Each row is where one point has got to under a steady rotation. How many steps took it there?
The counts run from 0 to 205.
[-0.73  1.15 -0.98 -2.40  1.08  0.74 -1.92 -0.18 -2.58 -0.96  0.80 -0.60
 -1.22 -0.15  2.39  1.82 -2.82  1.57 -0.06  0.57 -2.41  1.72 -0.05  0.14
  2.58 -0.24 -0.73  0.84 -1.88 -0.73  0.94  2.03 -4.33 -3.44 -1.40  0.10
 -0.57  1.77 -0.47  0.71 -0.77  0.70 -0.48 -1.06]
87
[-1.92  1.22 -0.15 -2.24  0.16  0.56 -2.42 -1.65 -2.50 -0.61  0.99 -1.25
 -1.02  2.23  1.49  3.31 -1.79  0.52 -1.28 -0.87 -0.97  1.96  0.45  0.50
  4.55  0.52 -1.44  0.77 -0.48 -1.44  1.79  1.10 -2.77 -2.20 -1.36  1.43
 -0.81 -0.13 -0.84  0.70  1.68  0.28 -1.47  0.49]
20
[-1.21  0.90 -0.28 -2.22 -0.43 -0.26 -1.21 -0.12 -1.70 -0.90  0.84 -2.02
  0.13  1.35  1.35  1.34 -1.23  0.93 -0.55  0.14 -0.78  1.79 -0.58  0.76
  5.39  0.66 -3.30  1.20 -1.36 -1.83  1.08  2.96 -1.53 -3.30 -1.81  0.44
  0.06  0.48 -0.02  1.52  0.76 -0.21 -0.43  2.65]
193
[-1.57  0.95 -1.59 -0.76  2.09  0.26 -0.70  0.26 -1.78 -2.54  1.85 -1.62
  1.55 -0.60  1.90  2.19 -1.40 -0.22  1.37 -2.80 -1.60  1.86 -1.59 -1.51
  1.01  1.54 -3.12  2.61 -2.76 -0.73  0.44  1.75 -2.06 -2.61 -1.14  2.13
  0.64  1.25  0.22  1.36  0.90  0.56  0.41  0.91]
62
[-3.28  0.84 -0.61 -1.53  1.85  0.52  0.18 -2.69 -1.78 -0.74  2.28  0.06
  1.08  1.82  0.83  2.72 -2.52  0.87 -0.10 -2.84 -1.80  3.04  0.44 -0.13
  2.64 -1.02 -3.18  1.74 -1.08 -0.59  1.00  0.48 -1.73 -1.78 -0.99  1.62
  0.34  0.89  0.14 -1.05  2.26 -0.18 -1.88  0.67]
130
[-0.69  0.04 -0.85 -2.99  2.80  1.02 -0.08  0.57 -1.94 -2.24  1.34 -1.01
  0.59 -0.46  0.79  1.31 -1.69  1.89  0.96 -1.51 -0.86  2.20 -0.61 -0.75
  1.93 -0.49 -2.83  2.62 -2.72 -1.93 -0.67  2.31 -3.39 -1.79 -1.37  0.41
  1.49  1.55  0.57  0.46  1.29  1.13 -0.08  0.58]
78
[-1.07  0.88 -0.25 -3.48  1.05  0.51 -2.40  0.18 -2.22 -0.80  1.20 -0.74
 -0.38 -0.61  1.32  0.81 -2.10 -0.23  0.11 -0.99 -0.17  2.00 -1.60  0.64
  5.23  0.73 -2.28  2.25 -1.21 -0.79  0.13  2.44 -2.89 -1.74 -1.04  1.94
  0.38 -0.33  1.23  1.70  1.51  0.55 -0.89  0.99]
177
[-1.42  1.51 -0.17 -1.40 -0.20  0.09 -2.76 -1.43 -1.97  0.39  0.69 -1.28
 -0.93  1.91  2.02  2.79 -1.88 -0.53 -1.10 -0.43 -1.46  2.13 -0.30  0.79
  4.17  0.74 -0.99  0.37 -0.84 -1.13  2.80  1.50 -2.18 -3.28 -1.62  1.75
 -0.82  0.09 -0.77  1.73  0.90 -0.17 -1.20  0.83]
21
[-0.72  0.91  0.67 -0.24  1.70 -0.08 -1.47  0.35 -1.22 -0.85  0.15 -1.18
  0.27  0.18  2.22  1.67 -2.50 -0.37  1.65 -1.25 -2.82  2.34 -1.94 -1.57
  3.21 -0.22 -3.19  1.38 -2.13 -1.95  1.12  2.43 -0.12 -2.02 -1.55  0.43
 -0.75  1.30 -0.13  1.27  2.03 -1.41 -1.40  1.62]
68
[-0.22  0.77 -1.32 -1.39 -0.56  0.53 -1.80 -0.11 -2.17 -1.46  0.23 -0.84
  0.01  1.42  2.93  2.80 -1.62  0.79 -0.01 -0.44 -1.57  1.34 -0.52 -0.83
  3.40  1.91 -0.68  1.55 -4.17 -1.72  2.24  1.89 -3.31 -2.31 -1.35  1.15
 -0.39  0.72 -0.57  0.88  0.61 -0.40  1.22  1.16]
58
[-0.71  0.92 -0.50 -2.80  2.93  2.57  0.41 -0.99 -0.72 -0.48  1.94 -0.58
  0.08  0.12  0.62  3.04 -0.98  0.19  0.87 -1.70 -1.01  1.62  1.16 -1.10
  2.08 -0.98 -0.53  1.62 -3.46 -2.07  1.90  0.86 -3.36 -2.63 -2.15  1.49
  1.41  0.83  0.09 -0.78  2.36  0.59 -0.56 -0.99]
108
[-1.24 -0.83 -1.13 -1.61  2.81  0.18  0.00  0.54 -1.60 -1.73  2.30 -2.37
  1.15 -0.59  1.35  1.97 -0.55  0.03  0.71 -1.14 -0.45  2.91 -0.92 -0.09
  1.19  0.82 -2.30  2.06 -1.78 -0.92  0.76  2.59 -3.10 -2.78 -2.11  1.08
  2.30  1.15 -0.80  1.84  1.08  1.98 -0.45  1.20]
189
[-1.42  1.15 -0.25 -1.91  1.83  0.95 -1.92  0.15 -2.53 -1.58  1.27 -1.05
 -1.53  0.02  1.91  3.05 -2.67  1.71  0.35 -0.28 -2.77  1.88 -0.41 -0.27
  1.23 -0.50 -1.21  1.10 -1.68 -1.18  0.38  1.33 -4.07 -3.64 -1.68  0.41
 -0.63  1.77 -0.92  0.55  0.32  1.04 -1.38 -1.10]
86
[-1.69  0.81 -1.92 -1.01  3.07  0.89  0.00 -1.64 -1.53 -0.38  1.99 -1.17
  0.65  1.64  1.28  3.74 -0.73 -0.21  0.18 -1.62 -2.64  2.84  0.95 -0.71
  0.46 -0.15 -0.22  0.78 -2.52 -1.17  2.49  0.77 -2.76 -3.28 -2.43  1.40
  0.88  1.73 -1.14 -0.14  1.01  0.40 -0.33 -0.79]
122
[-1.16 -0.02 -1.22 -2.92  2.16  0.40 -1.63 -1.76 -2.20  0.44  1.43  0.83
  0.69  0.53  1.68  1.73 -2.27 -0.09 -0.23 -1.65 -1.03  2.70 -0.11  0.14
  2.69  0.36 -0.02  1.96 -3.22 -0.33  1.26  1.15 -3.98 -0.61 -0.17  2.92
  1.39  0.41  0.89 -0.12  1.07 -0.23  0.53 -0.59]
139
[-1.52  3.06 -0.40 -0.76  1.41  0.88 -0.65 -0.84  0.00 -0.80  1.04 -1.34
 -0.05 -0.44  1.90  1.38 -1.70 -1.02  1.56 -1.44 -3.05  1.60 -0.87 -0.86
  2.37 -0.60 -3.26  0.98 -1.20 -0.89  1.40  1.93 -1.25 -4.99 -1.19  1.43
 -0.36  1.81  1.06  1.01  0.94 -0.06 -1.47 -0.03]
98
[-1.28  0.90 -1.04 -0.47  1.78 -0.76 -1.81 -0.89 -1.00 -0.26 -0.35 -1.60
  2.07  2.40  1.45  1.62  0.66 -0.73  0.33 -1.96 -1.24  3.11  0.49  0.20
  3.25  0.38 -2.23  0.09 -3.18 -2.16  1.88  2.55 -1.73 -2.13 -1.92  2.22
  0.61  1.20 -0.87  2.39  0.97 -0.30 -0.63  1.32]
157
[-0.74  0.00 -1.26 -1.84  0.35 -0.27 -1.03 -1.17 -1.09  0.62  0.34 -0.74
  1.07  1.00  2.00  1.21 -1.17 -1.50 -0.30 -0.56 -0.11  2.46 -0.15  0.48
  5.11  0.92 -1.90  1.69 -2.95 -1.20  2.98  2.86 -2.21 -1.60 -1.12  2.19
  1.56 -0.29  0.19  1.41  1.68 -0.37 -0.23  1.99]
29
[-0.78  2.84 -0.82 -3.97  1.27  0.75 -0.90 -0.79 -0.36  0.83  0.93 -1.13
  0.66  0.23  0.37  0.38 -1.21 -0.87  0.33 -0.67 -1.86  1.82  0.07  0.17
  3.77 -0.09 -1.24  0.18 -2.60 -1.40  1.23  1.61 -2.46 -4.77 -1.61  1.92
  1.00  1.22  2.18  0.96  0.34 -0.40 -0.04 -0.15]
111
[-1.89  0.32  0.08 -3.29  2.29  0.80 -0.26 -1.35 -2.11  0.35  2.02 -0.36
 -0.61  1.16  0.24  1.83 -3.43  1.40 -0.46 -0.91 -1.90  2.90  0.36  0.27
  3.26 -1.47 -1.39  1.41 -0.46 -0.78  0.42  0.88 -2.94 -2.19 -1.80  0.13
  0.79  1.22  0.16 -0.97  1.57 -0.44 -1.45 -0.34]
116
[-0.87  0.09 -0.69 -1.59  4.03  0.98 -1.56 -0.65 -1.46 -0.22  1.81 -1.72
  0.30  0.63  0.95  3.04 -0.17 -1.12  0.20 -1.25 -1.40  3.24  0.02  0.35
  0.70 -0.32 -0.03  0.96 -2.12 -1.24  2.16  1.29 -3.08 -2.83 -2.44  2.30
  0.83  1.14 -1.05  1.52  1.43  1.18 -1.02 -0.91]
10
[-0.67 -0.04 -1.54 -0.20  0.94 -0.48 -0.29  0.28 -1.05 -0.05  1.40 -1.27
  0.56 -0.18  2.81  0.91 -1.83 -1.42  1.31  0.20 -2.32  2.88 -1.65 -0.40
  2.09  1.35 -2.04  1.96 -3.15 -0.57  3.24  3.19 -2.24 -3.17 -1.45  1.24
  1.20  1.04 -0.70  1.53  0.20 -0.42 -0.17  1.49]
202
[ 0.31  1.09  0.00 -2.37  1.41  1.62 -2.86  0.53 -2.44 -1.11  0.68 -0.77
 -1.13 -0.45  2.21  2.60 -2.72  0.89  0.40 -0.48 -2.10  0.89 -0.75 -1.28
  2.48  0.84  0.13  1.54 -3.54 -1.93  1.07  1.69 -3.46 -2.47 -1.49  0.59
 -0.96  0.82 -0.28  0.24  1.22  0.07  0.23 -0.63]
72
[-0.83  0.47 -0.34 -1.81  0.95 -0.53 -2.61 -0.38 -1.81  0.89  1.35 -1.41
  0.22  0.30  1.71  1.92 -2.79 -1.66 -0.31 -0.01 -2.71  2.98 -2.44 -0.07
  3.36  1.28 -0.81  1.01 -0.97 -0.73  1.24  2.18 -0.92 -3.34 -1.58  2.05
 -0.28  0.19  0.50  2.13  1.20 -1.06 -0.81  1.14]
37
[-1.17  1.12 -0.26 -2.69  0.04 -0.18 -2.83 -0.51 -2.19  0.86  1.49 -1.16
 -0.66  0.55  1.42  2.04 -3.09 -0.79 -1.03 -0.25 -1.96  1.73 -1.84  0.04
  4.19  1.97 -1.00  1.35 -1.00 -0.79  0.89  1.68 -1.80 -3.05 -1.35  2.19
 -0.42 -0.40  1.09  1.69  1.55 -0.99 -0.36  1.15]
36
[ 0.41  0.26 -0.93 -2.28  1.04  0.10 -2.68  1.34 -1.13 -0.09  0.30 -2.21
 -0.10  0.48  2.04  1.81 -0.81 -1.32 -0.06  0.97 -1.29  2.03 -1.38 -0.09
  2.98  1.24 -0.60  0.60 -2.92 -2.32  2.46  3.16 -2.72 -3.48 -2.38  1.18
  0.36  0.57 -0.41  2.33  0.41  0.63  0.08  0.67]
186
[-1.41  0.67 -0.77 -1.50  0.71  1.25 -1.42 -0.20 -2.50 -2.05  2.22 -1.63
 -1.54 -0.08  2.21  3.98 -3.09  0.75 -0.10 -0.55 -1.98  1.31 -0.74 -0.81
  2.11  1.16 -1.27  1.78 -0.99 -0.82  1.57  1.27 -3.24 -3.65 -1.70  0.45
 -0.60  0.51 -1.48  0.14  0.79  1.03 -0.63  0.56]
198
[-1.08  0.14 -0.72 -0.97  2.66  1.27  1.17 -0.50 -0.94 -1.78  1.32 -0.98
  0.52 -0.14  2.05  1.79 -1.26  0.70  1.94 -1.53 -1.05  2.38  0.62 -1.27
  1.61 -0.97 -3.38  1.95 -3.03 -1.44  2.61  2.26 -3.06 -2.39 -1.48  0.00
  1.59  1.99 -1.11  0.24  0.71  0.78 -1.17  0.27]
92
[-1.68  0.95 -0.51 -1.49  2.71  0.03 -1.05 -1.47 -1.05 -0.04  0.97 -0.94
  2.65  1.28 -0.01  1.46 -0.40 -1.21  0.95 -2.79 -1.52  3.49 -0.40 -0.16
  3.19 -0.54 -2.54  1.08 -2.53 -1.54  1.02  1.57 -0.28 -1.12 -1.84  2.33
  1.15  1.17  0.56  0.82  2.48 -1.07 -0.76  1.16]
143
[-0.25  0.60 -0.22 -1.80  1.37  0.35 -0.96 -0.67 -0.61  1.45  0.35  0.17
 -0.16  0.19  2.51  0.87 -2.82 -1.05  0.96  0.58 -2.53  2.95 -0.36 -0.16
  4.06 -0.88 -1.14  1.13 -3.29 -1.74  3.16  2.77 -1.85 -2.82 -1.02  0.42
  0.54  1.59  0.22  0.16  0.43 -1.34 -1.15  0.15]
104
[-1.03 -0.49 -1.32 -2.38  0.38  0.08 -1.50 -1.40 -1.71 -0.05  1.28 -0.06
  0.47  1.15  2.14  1.38 -1.41 -0.47 -0.63 -0.86  0.02  2.15 -0.28  0.75
  4.76  1.34 -1.15  1.94 -2.71 -0.36  2.32  2.05 -3.51 -1.09 -0.82  2.23
  1.61 -0.53 -0.22  0.91  1.13  0.25  0.00  1.36]
28
[-0.37  1.73 -0.83 -4.21  2.12  2.25 -0.62 -1.14 -1.27 -0.43  1.47 -0.59
 -0.26  0.09  0.35  2.15 -1.38  0.30  0.68 -1.37 -0.66  0.86  0.88 -0.91
  2.93 -0.21 -0.59  1.44 -3.04 -1.73  1.62  0.78 -3.68 -3.42 -1.77  1.91
  1.00  0.54  0.77 -0.40  1.34  0.64  0.24 -0.76]
109
[-2.25  0.78 -0.80 -0.99  2.10 -0.79 -0.70 -1.37 -0.69 -0.16  1.31 -1.89
  1.83  1.33  1.04  1.47 -0.30 -1.05  0.07 -1.90 -0.71  3.64 -0.08  1.38
  3.14 -0.53 -3.64  1.12 -0.87 -0.85  1.75  2.65 -1.16 -2.46 -1.99  1.85
  1.66  1.30 -0.49  1.69  1.35  0.86 -1.60  1.27]
16
